(in the rows, 128 means zero)
Rotation paths and how fast each direction turns (deg/step)
Each turn is a multiple of 5 degrees from 10 to 175, or 0.
Path 1:
[139 123 127 113 129 120 130 130 138 145 128 109 132 126 124 148 126 144
 127 133 124 125 114 138 143 129 128 124 141 133 121 137 128]
[135 121 127 116 127 111 135 149 141 137 123 119 128 117 118 139 125 138
 130 134 117 131 111 132 143 133 133 125 144 129 126 134 124]
[139 117 127 113 129 110 127 133 137 140 125 113 134 120 129 145 132 139
 135 136 125 133 113 128 145 126 122 129 136 135 133 136 118]
[137 123 132 116 126 118 133 132 140 144 123 117 131 124 126 146 127 143
 126 138 120 125 113 139 138 128 131 121 147 133 118 136 122]
[135 123 120 112 130 112 130 145 138 137 122 114 133 121 118 139 122 137
 131 133 120 128 110 129 146 132 130 127 141 131 128 137 128]
[141 114 131 117 126 112 131 135 141 141 130 113 126 117 128 149 132 143
 133 132 124 134 117 134 144 127 124 128 137 133 129 132 120]
[134 124 130 114 127 114 132 135 138 141 117 120 135 125 126 141 129 137
 129 144 117 126 109 133 138 129 131 123 147 133 122 137 116]
[137 123 120 111 131 116 128 137 136 141 127 107 133 123 120 144 122 141
 130 130 124 128 112 132 147 131 127 126 139 131 127 138 132]
[139 116 132 119 125 111 135 142 142 138 128 119 123 115 125 144 131 142
 131 134 119 132 116 137 141 130 130 125 143 131 126 130 121]
[135 122 126 112 130 110 128 133 136 140 118 115 138 125 128 141 130 135
 133 142 121 129 109 128 141 128 125 127 141 136 129 138 116]
[139 123 127 114 127 120 131 133 139 144 129 110 130 124 123 148 125 145
 126 132 123 126 114 138 144 129 130 123 142 132 121 136 130]
[131 126 133 131 125 131 131 126 131 130 132 129 123 127 130 132 130 133
 126 126 128 128 132 134 126 127 130 126 129 128 124 125 128] : 145
[127 133 124 126 129 132 128 129 128 129 128 125 129 131 123 127 123 129
 124 126 128 124 127 130 129 130 131 126 130 126 123 130 136] : 110
Path 2:
[114 138 146 123 125 107 123 124 136 132 122 131 135 135 121 126 139 131
 142 118 107 140 123 135 129 124 140 130 134 134 123 120 141]
[121 128 147 123 130 120 122 122 144 138 114 128 133 137 118 125 147 128
 137 134 114 146 121 132 133 118 133 129 143 130 126 120 139]
[118 141 148 120 134 120 120 113 133 142 119 129 137 141 126 127 149 132
 125 136 114 137 125 137 127 118 132 127 145 121 119 119 125]
[115 146 142 117 125 105 120 118 130 135 128 129 137 144 125 121 142 130
 132 120 107 134 127 139 129 124 135 128 137 127 126 120 125]
[118 127 141 120 125 107 121 122 142 140 119 126 139 145 124 120 140 124
 140 122 109 141 127 131 133 124 137 127 138 133 130 122 139]
[113 124 151 125 131 120 122 114 136 143 111 130 137 140 131 129 146 131
 134 131 116 139 128 129 130 120 135 122 145 128 121 123 137]
[111 140 148 122 127 113 120 115 124 134 120 136 130 136 125 131 147 135
 132 125 113 138 129 141 129 119 131 128 142 125 118 119 128]
[120 137 139 116 123 105 118 123 138 136 125 127 130 140 119 124 146 125
 134 120 108 143 128 140 133 119 126 134 136 128 122 120 133]
[120 127 148 119 130 115 120 121 149 144 124 121 135 146 129 122 147 126
 132 126 114 140 124 127 136 120 133 126 138 124 122 125 134]
[111 130 154 124 128 116 118 115 128 139 123 133 134 148 133 126 146 135
 129 131 117 135 126 133 133 123 136 119 143 123 127 126 126]
[114 132 141 119 119 104 117 118 121 135 118 134 130 144 124 126 141 127
 134 124 110 139 135 142 131 121 129 126 142 129 127 123 130]
[124 123 128 131 126 126 129 127 124 128 121 131 129 125 130 132 125 128
 132 124 128 128 132 128 125 129 130 127 128 132 126 128 133] : 65
[127 122 134 132 129 132 129 130 132 127 128 129 127 129 129 127 129 130
 131 129 131 130 123 123 132 129 132 126 128 129 131 130 132] : 95
Path 3:
[130 138 137 117 110 121 131 143 133 128 133 120 128 121 124 129 120 125
 137 131 118 128 147 108 134 137 123 139 133 139 127 152 132]
[139 131 133 119 110 125 130 136 141 120 128 122 122 116 119 132 130 132
 134 131 116 129 139 116 129 129 127 142 134 153 139 148 135]
[133 142 125 114 121 121 126 132 140 122 130 119 128 111 119 132 124 120
 134 142 110 138 131 117 131 123 127 147 137 146 134 140 141]
[130 148 129 116 117 127 119 136 133 125 133 125 132 116 118 134 115 117
 138 143 118 131 142 115 138 129 126 144 125 133 130 148 135]
[138 140 138 115 110 132 120 132 132 115 120 123 125 118 120 134 126 128
 140 141 123 130 150 114 131 133 130 140 127 136 141 145 129]
[139 135 133 117 125 124 120 133 132 115 121 114 123 113 127 130 128 126
 134 142 113 148 143 110 127 133 128 138 137 141 139 139 132]
[130 137 130 120 121 124 120 144 128 128 132 120 130 113 124 129 118 117
 128 138 110 146 139 109 133 139 133 135 129 142 129 149 133]
[129 138 136 120 104 124 127 137 127 126 126 126 128 117 120 128 126 122
 135 136 111 129 147 114 132 137 139 133 128 147 128 149 130]
[135 133 135 116 114 117 133 128 131 122 128 122 123 115 124 126 132 129
 139 137 109 134 149 114 127 124 120 139 135 151 130 143 132]
[129 132 130 115 120 127 127 138 135 127 136 123 130 111 118 128 125 122
 129 137 116 144 137 111 130 121 115 148 128 148 134 146 134]
[123 144 134 112 105 131 126 139 136 124 126 119 133 118 112 127 124 118
 133 136 124 134 136 112 133 128 132 145 127 140 135 143 134]
[127 130 128 125 125 126 130 123 128 124 121 124 127 128 127 125 133 128
 130 130 126 128 127 130 126 126 134 128 133 130 128 121 129] : 120
[129 132 126 127 128 129 129 129 136 127 129 125 128 130 125 131 126 129
 130 127 132 122 123 130 130 126 126 133 131 126 131 128 133] : 40
Path 4:
[122 134 143 137 141 109 123 134 134 127 128 132 124 126 146 139 135 137
 124 136 123 118 123 130 131 152 137 126 137 139 140 120 128]
[121 138 145 133 139 116 124 142 127 131 123 134 125 123 150 136 128 140
 123 143 130 129 122 134 129 149 136 121 127 142 129 116 129]
[121 134 139 134 141 120 128 139 130 134 123 130 128 128 152 135 138 141
 123 138 122 117 119 128 124 151 138 122 137 135 137 121 130]
[119 143 146 131 143 118 124 139 131 125 124 131 123 123 147 139 130 137
 125 142 130 126 127 137 130 145 136 124 137 140 140 123 132]
[123 128 138 134 140 112 123 133 132 132 127 134 127 123 151 138 133 137
 125 140 124 121 123 128 130 154 136 121 134 141 134 116 126]
[121 141 148 136 139 115 127 144 128 131 123 131 124 129 147 135 132 142
 120 137 128 124 119 135 125 148 138 124 128 138 132 120 133]
[119 136 137 130 142 124 126 138 130 133 121 131 128 123 155 137 135 140
 126 145 125 123 124 130 125 149 135 120 139 137 137 120 128]
[121 139 146 136 142 110 124 135 134 126 128 132 122 126 145 140 134 137
 123 137 126 120 124 134 131 149 138 126 137 139 142 122 131]
[122 133 141 133 140 115 123 139 129 133 125 135 126 122 152 136 128 139
 125 143 128 128 124 132 130 151 135 120 129 142 129 114 127]
[121 137 143 137 140 117 129 141 130 133 123 130 126 130 149 135 139 141
 121 136 122 116 117 130 123 150 138 123 134 135 137 123 132]
[118 142 143 129 142 122 125 139 130 127 122 132 124 121 151 138 131 138
 125 146 129 128 127 135 129 146 134 122 137 140 139 122 130]
[126 133 132 125 128 130 127 132 126 126 127 129 127 125 128 128 123 128
 128 132 133 135 130 133 129 125 126 127 125 130 125 127 129] : 160
[130 124 129 130 127 119 124 124 130 126 132 131 127 126 126 129 124 126
 129 127 129 130 130 128 133 130 128 129 125 131 126 123 125] : 100
Path 5:
[136 135 125 118 141 131 119 155 128 112 118 115 127 120 139 134 130 126
 134 136 125 133 130 140 134 125 138 133 126 124 123 145 132]
[141 134 127 103 134 136 121 144 125 112 127 122 132 128 138 127 139 121
 145 138 123 126 122 136 134 121 129 135 126 118 136 140 137]
[133 145 133 116 133 126 122 154 128 114 128 116 125 127 133 133 138 121
 141 129 126 119 121 138 121 136 131 126 128 119 133 141 142]
[139 137 124 120 140 124 120 154 122 109 122 119 128 120 143 136 132 128
 132 137 123 133 133 141 126 129 135 131 125 123 123 142 130]
[139 133 124 106 129 133 119 147 125 105 126 124 133 125 137 127 138 130
 142 140 127 131 120 136 138 124 124 132 126 119 135 137 135]
[130 140 131 114 133 133 120 155 129 114 121 118 120 126 129 130 143 122
 138 134 128 121 119 136 124 134 130 123 132 122 136 144 140]
[143 136 127 118 139 128 120 152 118 110 126 122 123 123 145 135 142 124
 132 136 123 130 134 138 120 129 134 131 130 122 126 143 128]
[139 138 126 109 127 128 116 145 119 102 129 124 133 121 141 126 138 133
 140 137 125 132 122 136 130 131 120 128 126 120 135 135 134]
[128 138 125 116 130 132 119 159 128 113 117 123 126 124 129 132 141 126
 132 139 130 128 116 136 125 137 126 121 130 124 134 144 139]
[145 130 128 118 136 133 118 154 120 112 124 127 118 124 142 133 144 125
 131 136 128 131 130 133 126 128 135 130 135 123 128 145 125]
[139 140 131 109 128 133 114 141 116 106 131 123 129 120 142 122 142 131
 139 131 124 130 124 131 127 131 121 126 131 122 137 140 133]
[124 127 130 126 128 132 127 125 125 129 128 124 128 124 133 128 128 134
 130 127 127 134 134 127 131 127 125 132 126 126 124 129 126] : 115
[127 129 124 131 126 121 128 130 127 124 128 130 134 126 128 130 122 132
 126 130 128 132 126 131 128 132 125 127 124 127 125 125 129] : 90
Path 6:
[124 126 115 142 125 123 114 126 138 131 137 138 123 135 132 136 133 118
 118 157 131 126 118 130 107 124 120 117 124 146 136 121 114]
[130 133 116 140 129 115 125 122 130 139 150 131 121 127 139 133 143 118
 114 150 126 131 116 128 114 116 118 129 114 142 126 131 118]
[135 120 107 132 125 119 130 113 134 124 143 138 121 124 136 127 135 112
 123 155 123 115 120 123 115 126 111 135 120 138 133 124 118]
[126 123 118 131 128 124 132 122 126 130 143 137 120 122 138 113 136 104
 121 141 111 126 121 120 120 112 110 127 123 148 123 129 118]
[123 115 109 133 123 127 119 127 130 120 134 139 127 126 137 116 132 109
 131 150 124 125 127 117 110 118 116 115 134 148 131 120 117]
[118 127 118 130 127 119 115 132 133 130 147 138 122 128 139 125 143 113
 127 142 125 144 124 125 114 109 120 112 124 146 132 126 115]
[128 124 101 131 129 115 120 124 131 122 143 138 123 125 146 137 144 120
 135 153 136 134 122 124 115 120 123 123 123 137 135 122 120]
[125 128 111 120 134 116 130 120 130 126 146 143 113 125 143 133 141 108
 132 140 121 134 115 130 127 114 115 132 112 139 133 124 119]
[127 120 101 131 134 126 130 123 120 120 130 140 120 122 149 126 132 103
 139 145 122 121 119 124 122 118 117 132 124 143 125 120 129]
[115 123 119 131 134 132 118 130 127 126 131 146 117 130 138 127 128  98
 134 135 114 130 118 131 119 113 119 120 122 150 129 121 121]
[118 127 110 148 136 127 114 132 123 125 130 137 125 128 146 135 132 110
 134 148 130 131 122 129 110 115 127 113 127 147 127 124 126]
[125 129 135 123 128 128 127 128 132 130 131 131 124 130 123 128 128 125
 126 123 124 131 126 131 130 126 126 128 124 129 131 128 124] : 170
[126 126 129 127 125 132 123 134 127 130 122 128 131 131 128 123 125 126
 127 127 127 130 127 127 128 127 127 125 131 134 125 123 129] : 70
Path 7:
[140 124 119 137 115 136 134 119 124 137 122 118 121 112 149 124 126 131
 140 136 126 142 134 119 125 135 118 144 145 121 133 126 131]
[139 130 126 132 119 137 139 123 132 130 119 125 125 111 146 123 131 138
 135 130 117 145 143 120 134 140 126 131 148 131 141 132 126]
[140 120 116 139 116 133 134 120 128 140 117 120 120 112 147 125 126 130
 139 135 121 142 133 117 125 131 121 140 146 120 135 123 132]
[139 133 128 131 118 137 137 122 129 129 123 124 124 109 149 124 131 138
 134 130 122 145 143 123 132 142 121 136 147 130 140 132 129]
[142 119 115 138 117 134 138 121 131 139 116 122 123 114 145 122 125 130
 140 134 118 142 132 114 127 130 125 136 145 124 136 127 128]
[139 131 127 132 116 134 134 122 126 130 121 123 122 107 146 128 131 135
 133 131 122 144 143 125 130 141 118 139 149 126 140 127 134]
[141 123 118 137 118 139 141 121 130 137 120 121 124 117 149 118 126 134
 141 135 119 143 133 113 129 132 125 134 143 126 135 132 125]
[139 127 122 134 116 130 132 123 129 132 116 125 121 105 143 129 131 133
 132 129 119 143 143 124 129 138 121 137 150 125 143 124 133]
[139 127 122 134 117 140 140 121 127 136 125 120 124 117 153 119 126 134
 140 137 124 144 133 116 128 135 120 138 145 124 133 132 129]
[141 125 120 137 117 131 134 122 132 133 115 126 123 105 141 127 132 133
 133 127 116 143 143 121 130 138 126 133 148 129 143 127 127]
[139 126 121 134 118 137 139 122 125 138 122 119 121 115 152 122 126 132
 140 138 124 144 132 120 127 134 117 141 146 120 135 126 135]
[130 125 125 130 129 128 130 128 133 129 124 131 130 129 125 126 128 128
 129 126 122 127 128 123 129 125 134 122 127 132 130 130 123] : 145
[129 124 123 132 126 130 127 125 126 132 129 125 127 131 129 126 125 125
 132 130 130 127 123 124 125 124 128 132 125 125 123 128 126] : 175
Path 8:
[125 135 132 141 135 120 134 123 124 133 139 123 111 120 130 134 131 135
 140 119 112 120 136 117 128 116 144 116 128 109 132 126 134]
[123 135 119 135 132 123 142 126 134 141 135 128 112 119 130 145 133 129
 142 118 114 124 136 115 122 119 139 120 138 114 128 127 125]
[122 136 134 138 131 124 135 123 123 130 139 123 115 118 131 135 128 131
 142 122 106 119 137 116 129 119 145 118 130 109 134 129 130]
[127 135 119 133 131 119 140 125 134 140 134 125 110 118 128 139 136 134
 143 118 117 124 139 115 124 114 138 118 136 113 128 125 131]
[120 136 131 137 132 123 135 124 127 131 139 126 118 119 129 141 128 128
 144 125 105 119 134 113 129 122 145 117 134 112 130 130 127]
[128 135 122 131 127 121 138 125 133 135 134 121 109 117 130 133 135 134
 145 119 114 123 143 118 126 114 137 119 134 111 132 126 131]
[123 136 127 137 135 117 134 125 130 135 138 127 119 118 124 141 129 129
 145 126 107 119 131 111 129 119 143 116 137 115 125 131 129]
[125 135 122 129 123 124 138 125 132 129 135 121 110 116 131 135 133 131
 147 121 109 122 144 117 125 118 139 122 133 111 134 128 126]
[127 137 126 136 137 112 132 124 130 135 137 125 117 117 123 135 128 133
 146 126 111 120 133 113 129 115 138 115 135 113 127 130 133]
[123 134 118 128 123 123 138 124 133 128 135 124 113 117 129 140 131 129
 149 124 106 120 140 116 123 123 141 123 134 115 131 130 123]
[127 138 128 135 132 113 132 125 128 131 135 123 115 114 126 129 126 135
 147 127 111 118 137 114 129 115 135 117 133 111 132 132 133]
[125 127 124 128 130 128 129 128 131 130 128 132 132 129 126 136 127 123
 128 129 126 128 123 125 127 132 130 128 131 132 124 129 124] : 145
[124 122 127 129 125 124 126 128 124 131 127 130 128 129 127 128 130 128
 125 125 122 125 132 128 132 128 121 130 126 128 123 128 128] : 0
Path 9:
[130 136 140 140 130 129 129 137 129 136 130 152 129 135 137 130 120 133
 121 114 125 121 146 135 134 132 120 137 122 112 126 112 119]
[133 133 138 135 133 130 134 135 131 133 136 147 129 140 132 131 123 125
 120 115 122 120 146 139 141 128 120 141 127 115 122 109 133]
[135 140 130 131 131 129 137 137 125 131 139 137 128 141 132 135 123 121
 119 123 121 122 146 135 144 124 124 135 131 120 120 104 145]
[135 149 121 130 128 124 136 140 119 129 136 131 126 137 137 135 121 127
 120 129 123 124 145 127 140 121 130 125 129 122 121 100 143]
[135 150 121 132 127 120 134 142 119 131 127 129 123 128 142 132 118 136
 122 125 126 123 144 124 132 125 132 119 122 119 125 100 131]
[136 145 130 134 132 119 135 139 126 131 121 134 123 121 143 128 119 138
 125 117 122 120 145 128 128 132 127 121 118 112 127 104 120]
[136 138 139 137 137 122 137 133 130 133 122 140 126 121 137 126 120 131
 128 113 114 116 146 132 131 136 123 126 119 108 123 112 121]
[136 138 141 142 138 128 140 130 128 135 132 143 126 126 129 131 121 120
 129 117 109 115 145 133 137 133 121 131 125 112 117 116 129]
[134 144 134 145 135 133 139 132 120 136 138 144 121 130 126 135 120 116
 127 127 113 118 144 131 140 125 127 132 131 121 117 114 135]
[134 149 127 143 131 131 135 136 116 137 138 144 113 131 131 135 119 123
 123 131 123 123 141 132 136 117 132 129 134 127 120 107 132]
[137 146 125 136 128 127 130 139 120 136 130 141 108 128 139 130 118 133
 120 125 130 127 141 136 132 118 134 126 131 126 123 102 126]
[129 132 125 129 126 131 124 133 126 134 122 126 127 126 125 129 126 129
 130 127 133 130 127 125 130 126 129 122 130 130 131 126 130] : 60
Path 10:
[134 116 138 124 125 129 113 137 112 116 125 134 129 139 131 128 112 139
 119 130 129 128 139 145 134 143 135 140 133 131 121 130 125]
[131 117 137 125 125 132 115 139 109 119 126 130 128 141 132 126 114 138
 123 134 127 125 138 144 135 146 134 139 129 126 118 128 124]
[132 119 134 128 122 130 114 140 108 125 128 130 125 143 132 121 118 141
 125 137 124 124 135 146 135 143 134 141 129 123 117 124 124]
[136 121 131 131 121 130 113 140 112 126 131 133 127 142 130 117 120 142
 125 136 122 124 134 148 134 139 134 143 131 123 118 123 129]
[140 125 129 130 119 131 111 140 116 124 132 138 130 139 128 117 119 141
 123 131 123 125 136 150 132 137 134 144 133 127 119 122 134]
[141 125 129 125 118 131 113 138 115 119 128 140 133 137 125 119 118 137
 121 131 126 128 140 150 130 139 133 144 132 129 122 122 136]
[138 123 130 123 117 130 115 138 113 114 123 140 134 135 124 121 117 135
 121 134 129 129 141 145 130 146 130 142 131 131 123 124 132]
[133 119 133 124 116 127 116 138 112 115 120 139 131 136 125 121 119 137
 121 139 131 130 136 143 132 149 129 141 130 129 125 126 128]
[132 117 135 128 117 122 116 139 112 118 121 139 128 137 129 120 119 143
 122 143 131 128 131 144 135 146 130 141 131 128 125 127 124]
[134 115 136 131 121 120 114 139 115 121 127 141 127 138 131 122 118 147
 122 139 128 128 129 146 135 140 133 142 134 128 124 128 125]
[136 117 136 130 124 123 111 139 117 121 130 140 127 139 132 125 115 146
 120 132 127 128 133 147 135 136 137 141 136 130 122 129 128]
[133 129 127 132 129 125 125 129 133 130 133 132 128 127 128 127 128 132
 127 124 126 128 126 131 127 120 130 129 132 129 128 128 132] : 60
[127 126 129 127 125 122 129 127 131 124 124 135 130 124 126 128 129 129
 126 131 132 131 125 126 128 130 126 128 130 131 133 130 128] : 35
Path 11:
[118 126 125 105 125 124 136 135 131 135 125 146 120 116 127 149 133 130
 144 119 118 128 136 115 144 120 132 130 137 120 133 114 130]
[122 112 125  98 123 138 140 129 124 135 117 145 127 116 117 137 134 124
 133 118 122 123 140 130 147 121 126 130 133 118 131 125 124]
[122 118 123 111 123 123 131 134 138 135 126 156 126 110 113 137 134 118
 144 123 123 122 132 126 146 118 124 133 120 123 135 117 130]
[117 122 133 106 129 125 135 130 132 127 131 147 122 115 127 139 138 128
 134 116 118 132 138 122 155 118 124 134 137 122 139 116 126]
[126 107 124 102 128 134 134 127 130 130 124 150 130 115 112 127 131 118
 129 117 129 128 139 132 149 118 118 138 129 127 138 124 124]
[126 118 120 111 133 115 126 132 139 132 136 151 124 115 118 134 129 121
 141 121 127 134 130 122 150 116 121 141 126 133 138 113 132]
[126 115 124  98 136 126 134 126 131 128 129 139 121 120 128 136 130 127
 129 113 124 142 142 120 151 117 122 138 140 131 141 119 127]
[132 106 111 100 133 127 128 127 129 137 121 147 131 118 114 133 123 119
 132 120 133 132 138 126 139 115 120 140 129 134 136 123 130]
[129 121 113 103 135 112 126 131 133 140 129 142 123 118 127 147 126 127
 141 123 124 139 133 116 147 120 127 137 129 132 135 113 135]
[127 116 117  93 131 131 134 126 125 137 115 138 125 119 130 145 127 128
 128 118 122 136 147 119 141 119 128 131 137 128 139 124 126]
[128 115 111 102 126 124 125 129 125 145 115 151 133 115 117 145 125 121
 137 127 129 123 134 122 137 118 124 134 123 127 130 122 130]
[126 131 129 131 128 124 123 126 124 127 131 132 130 126 124 131 128 129
 132 128 126 126 125 126 123 127 126 132 132 131 125 124 133] : 135
[127 131 131 128 130 129 128 130 128 125 128 128 130 129 131 130 130 131
 126 122 130 126 132 123 124 122 128 124 133 127 134 129 126] : 125
Path 12:
[128 139 130 127 140 124 137 118 123 127 137 122 126 120 125 130 122 137
 114 128 138 129 125 129 118 152 143 133 147 114 123 139 129]
[131 136 128 131 140 120 128 117 125 125 131 128 125 123 127 136 120 130
 118 127 127 122 128 128 108 160 143 124 142 129 131 130 122]
[133 138 124 123 126 121 137 113 123 125 127 129 126 118 118 129 127 132
 116 129 127 125 122 129 120 150 148 127 150 137 132 130 112]
[126 139 125 126 132 129 140 113 122 125 133 119 130 115 121 126 123 134
 115 129 140 128 124 123 127 151 144 131 149 122 122 138 124]
[128 138 131 132 144 127 130 113 127 128 133 123 127 125 124 133 120 132
 116 125 130 125 127 125 115 159 144 124 142 118 126 129 125]
[134 139 130 124 134 115 132 116 125 128 130 132 122 122 121 134 127 134
 114 127 124 126 123 134 112 151 146 129 148 131 133 128 116]
[129 137 121 124 126 123 141 118 119 122 131 125 127 113 124 128 126 132
 116 131 138 126 124 127 120 151 144 132 151 133 128 140 121]
[127 138 126 132 137 135 133 110 124 125 130 119 132 119 122 129 119 129
 117 128 135 124 128 119 122 159 144 123 144 124 125 131 123]
[132 139 133 126 139 121 132 111 127 130 131 126 125 126 116 131 125 136
 113 125 124 127 123 131 119 153 147 128 145 119 129 125 117]
[131 138 127 123 133 114 138 121 120 126 135 129 122 117 127 132 126 136
 114 130 134 128 123 133 113 150 143 135 151 127 129 140 123]
[128 136 122 131 132 128 134 116 121 122 129 124 129 115 127 131 120 127
 120 130 136 121 127 121 115 161 144 124 145 135 128 135 123]
[126 129 130 128 131 134 129 123 130 130 129 124 131 130 124 125 127 129
 127 126 129 130 127 125 135 127 129 128 128 120 124 126 128] : 90
[126 128 126 129 128 129 131 132 125 126 131 126 128 124 133 127 126 128
 129 130 135 129 129 126 128 129 125 131 129 125 125 136 134] : 115
